In the rows, zero is written as 128.
Turns in one plane each, and the order they were made in; the first pair answered
turn z174:
[114 115 159  93 144 118 166  83 150] -> [131 115 171 104 149 106 160  87 148]
[166 119 175 116 145 121 127 111 134] -> [143 120 169 149 147  92 116 113 124]
[ 98 124  83 146 106 144 121 182 135] -> [113 122  90 116 106 165 128 183 145]
[ 81 155  98 128 131 146 173  68 102] -> [121 149 118  91 133 170 183  71 114]
turn z983:
[149 166 115 118 128 166 133  84 101] -> [142 159 142 126 143 137 133  68 103]
[136 128 144 128 139 123 142 123 136] -> [139 133 120 125 127 150 139 136 135]
[140 123 136 175 143  92 159 135 124] -> [167 121 122 153 130 121 166 163 135]
turn z303:
[111 113 114 129 124 131 134 138 149] -> [123 112 115 124 128 138 136 141 147]
[139 129 165 125 136 103  76 112 112] -> [125 123 155 140 136  94  73 121 115]
[129 153 101 104 101 150  87 145 120] -> [133 157 107 100 102 149  84 137 120]
Pairs:
Each pair is two turns apart.
[179 108 161 136 146 121 138 150 136] -> [102 122 117 182 134  89 129 143 122]
z174 z174
[115 125 117 144 118 171 152 148 132] -> [152 115 144 144 129 161 148 151 133]
z174 z174
[128 120 113 150 135 122 142 145 131] -> [152 124 121 128 139 141 148 135 132]
z303 z303
[131 114 137 145 162  90 164  95 125] -> [167 114 131  98 152 135 170 112 136]
z983 z303
[178 138 117 179 124 122  95 157  91] -> [157 150 104 184 121 118  94 144  80]
z303 z174
[137 100 126 157 150  95 150 165 147] -> [119 102 108 154 143 109 154 167 149]
z174 z983
[110 129 135 120 143 129 160  93 133] -> [149 116 151 114 147 134 157 118 139]
z983 z174
[172 152 150 174 136 107 114 113  85] -> [192 158 122 160 115 147 116 137  90]
z983 z983
[167  86 147 140 126 107  95 194 157] -> [189  99 179  98 136 126  92 147 145]
z303 z303
[100 136  90 147 136 139 189 127 121] -> [108 122 119 155 153 119 195 128 129]
z983 z303
[164 171  99 142 123 180 163 115  98] -> [175 145 168 144 166 128 171  93 113]
z983 z983
[152  98 176  38 148 190 193  87 157] -> [173  91 229 179 173  62 135 112 131]
z174 z174
[160 109 108 129  88 154 120 200 135] -> [106 129  96 183  88 108  91 162 104]
z174 z983
[138 133 158 115 114 126 116 120 129] -> [127 143 142 114 106 134 111 115 124]
z983 z303
[ 93 144 108 149 149  94 106  86 100] -> [118 113 157  97 172 105 140  83 134]
z174 z983
[158 137 159 124 129 119 144 112 149] -> [169 147 130 134 110 138 130 133 143]
z983 z174
[179 123 164 124  95 132  92 123  85] -> [154 135 136 146  84 131  83 123  72]
z983 z174
[101 140 132 114 134 109 112  90  99] -> [118 119 161  96 146 103 120 105 124]
z983 z303
[116 110 141  78 135 153 153 137 147] -> [126 126 129  76 126 168 139 131 133]
z983 z174
[124  77 179 128 150  73 155 173 173] -> [155  99 115 116 105 150 140 222 166]
z983 z174
[ 91 142  93  72 110 157 127 105 146] -> [ 57 129 101 114 125 101 125 104 148]
z983 z303
[158 144 119 146 125 137 117 154 116] -> [144 157 122 149 126 127 112 122 104]
z303 z983
[157 108 154 113 139 126 104 124 143] -> [163 123 121 123 118 148  92 139 133]
z983 z174
[ 94 116 101 129 112 148 169 139 152] -> [160 101 146 115 126 147 159 151 162]
z174 z174
[164 142 164 162 157  86 123  93 108] -> [189 115 172 132 161 107 151 131 141]
z174 z983
[136 107 175 152 152  67 104 104 125] -> [181 101 150 156 127  99 101 174 137]
z983 z174
[165 130 134 106 107 150  74 148 129] -> [117 149 106 123 100 142  66 121 108]
z983 z174
[127 121 118 111 120 131 107 136 137] -> [123 114 134 117 132 111 108 125 137]
z983 z983
[136 120 155 107 137 125 123 107 132] -> [140 116 139  98 127 141 127 129 141]
z303 z983
[ 92 125 146 150 152  86 148  96 124] -> [141  98 148 131 148 113 170 165 157]
z303 z983
[137 154 127 107 113 145  85  99 105] -> [135 130 169 108 138 107  93  96 118]
z303 z983
[110 189  88 140 106 163 126  59  76] -> [ 93 137 168 167 158  67 142  55 105]
z983 z303
[194 137 144 109 119 144 133 118 148] -> [168 155 118 100 106 156 117  96 132]
z303 z983
[104 159 117 122 118 137 124  85 108] -> [ 89 151  94 154 108 126 124 123 117]
z303 z303
[160 132 130 139 152 122 171 112 117] -> [160 141 117 123 141 141 170 102 107]
z983 z303
[112 115 124 100 119 152 118 132 137] -> [103 110 149 112 133 124 118 113 138]
z983 z983
[174 130 111 199 121 127  95 133 116] -> [161 135  83 189 109 149 108 137 116]
z174 z303
[148 119 183 113 151  95 108 134 161] -> [121 121 153 158 143  77 105 158 159]
z174 z303
[106 160  68 209 108 129 113 147  97] -> [148 113 156 216 157  73 138 150 129]
z983 z303
[132 139 146 122  98 139 117  95 119] -> [113 135 141 121  99 138 119  93 122]
z303 z174
[136 109 122 126 104 141 119 158 151] -> [111 110 145 147 124  97 112 127 141]
z983 z983
[112 126  99 110 108 136 145 119 124] -> [113 121 126 103 125 125 150 100 125]
z983 z174
[126 146 143 130 147 112 142  83 121] -> [ 98 144 122 130 142 116 148  87 126]
z303 z174
[108 135 132 126 119 117  94  84  99] -> [120 136 133  94 119 142 106  81 107]
z174 z174
[ 87 134 151 141 144 108 140  75 110] -> [ 88 120 113 183 132 106 149 145 124]
z303 z303
[113 143 123 158 128 123 124 174 115] -> [134 135 145 154 140 117 133 177 119]
z983 z303
[162 123 157  85 142 131 105 103 146] -> [141 120 160 133 148  87  86 108 137]
z174 z303
[166 133  95  80 122 179 122 141 117] -> [133 114 166 113 171  92 120  80 112]
z983 z983
[154 134 108 137 114 158  84 142 113] -> [131 140 132 145 130 130  78  99  97]
z303 z983
[135 121 101 175 125 121 175 183 135] -> [194 136 137 120 134 164 178 143 128]
z303 z303
[165 123 112  71 112 162 137 159 145] -> [101 124 157 126 154  69 120  83 121]
z983 z983
[150 121 155 135 137 105 137  83 108] -> [185 116 148 145 128 116 132 124 114]
z983 z174
[126 124 150 152 139 101 132 143 134] -> [135 124 132 151 126 121 133 168 138]
z983 z174
[151 143  95 161 114 148 119 141 102] -> [166 148 112 137 122 160 118 115  97]
z303 z303
[136  80  93 162 109 102 141 200 155] -> [109  81 111 186 126  68 135 173 148]
z983 z983
[158  86 208 135 143  55  97 153 138] -> [ 93 152  70 164  72 117  64 158  91]
z983 z983
[150  97 179  89 144 117 115 123 156] -> [ 80 146 100 131 109 125  84 100 112]
z983 z983
[ 86 116 127  74 123 153 158  95 130] -> [109 106 147  65 128 154 159 106 138]
z303 z174
[115 130 120 104 112 154  93  98 127] -> [137 112 151  93 131 150 105 104 140]
z983 z983
[ 93 123 106 143 109 117  85 163 137] -> [ 68 113 121 132 120 106 102 143 146]
z983 z174
[120 114 125 133 128 122 148 167 153] -> [ 98 120 126 151 130 104 140 147 142]
z983 z983
[104 124 148 100 145 112 149 103 143] -> [114 128 133  81 129 138 150 112 148]
z983 z303
[129  90 148 135 127 106 102 203 166] -> [148 116 107 127 100 156 100 208 150]
z983 z303
[108 122 135 139 155  92 112 102 104] -> [151  94 145 125 157 105 134 157 134]
z303 z983
[155 115 145 148 122  86 115 176 144] -> [180 134 119 121 104 134 117 178 137]
z983 z303
[153 135 145 119 139 124 148 102 119] -> [159 129 139 105 134 141 148 119 130]
z303 z983
[178 120 152 124 136  98 134 101 129] -> [146 122 136 163 131  75 128 113 122]
z174 z303
[137 123  87 127 119 183 144 141 133] -> [101 140 104 145 133 144 124  75 105]
z303 z983
[104 142  94  90  95 146  70 134 120] -> [ 75 122 125 135 123  77  73 134 123]
z983 z303
[101 116 149  42 134 155 145  83 148] -> [137 141 101  57  99 197 117 123 133]
z174 z983
[145 124 119 182 129 104 134 183 144] -> [204 134 151 132 135 140 143 156 136]
z303 z303
[129 128 125 150 134 112 143 153 122] -> [130 131 116 139 129 131 152 156 123]
z174 z303
[156 118 139 152 149 136 164 140 122] -> [148 122 122 163 141 141 159 149 118]
z174 z983
[108 134 117 140 120 130 113 140 141] -> [116 124 133 143 130 114 121 145 147]
z983 z303
[138 151  98 159 102 141 109 135 109] -> [115 140 136 162 129  97 112  96 109]
z174 z983
[105 132  95 177 132 119 156 138 116] -> [121 128 115 180 143 106 164 133 117]
z303 z983
[108  99 163 149 128  85 135 125 144] -> [124  89 151 116 118 120 156 151 163]
z174 z983
[125 142 110 140 125 146 153 129 126] -> [115 140 122 138 136 134 154 109 125]
z983 z174
[176 139 134 174 110 110 114 167 117] -> [145 128 147 186 125  78 125 150 121]
z174 z983
[ 55 154 102 136 132 120 138  98 119] -> [ 63 150  98 101 126 151 157 101 129]
z174 z303
[109 130 143 150 111 106 107 174 133] -> [135 126 152 138 114 120 116 184 139]
z983 z303
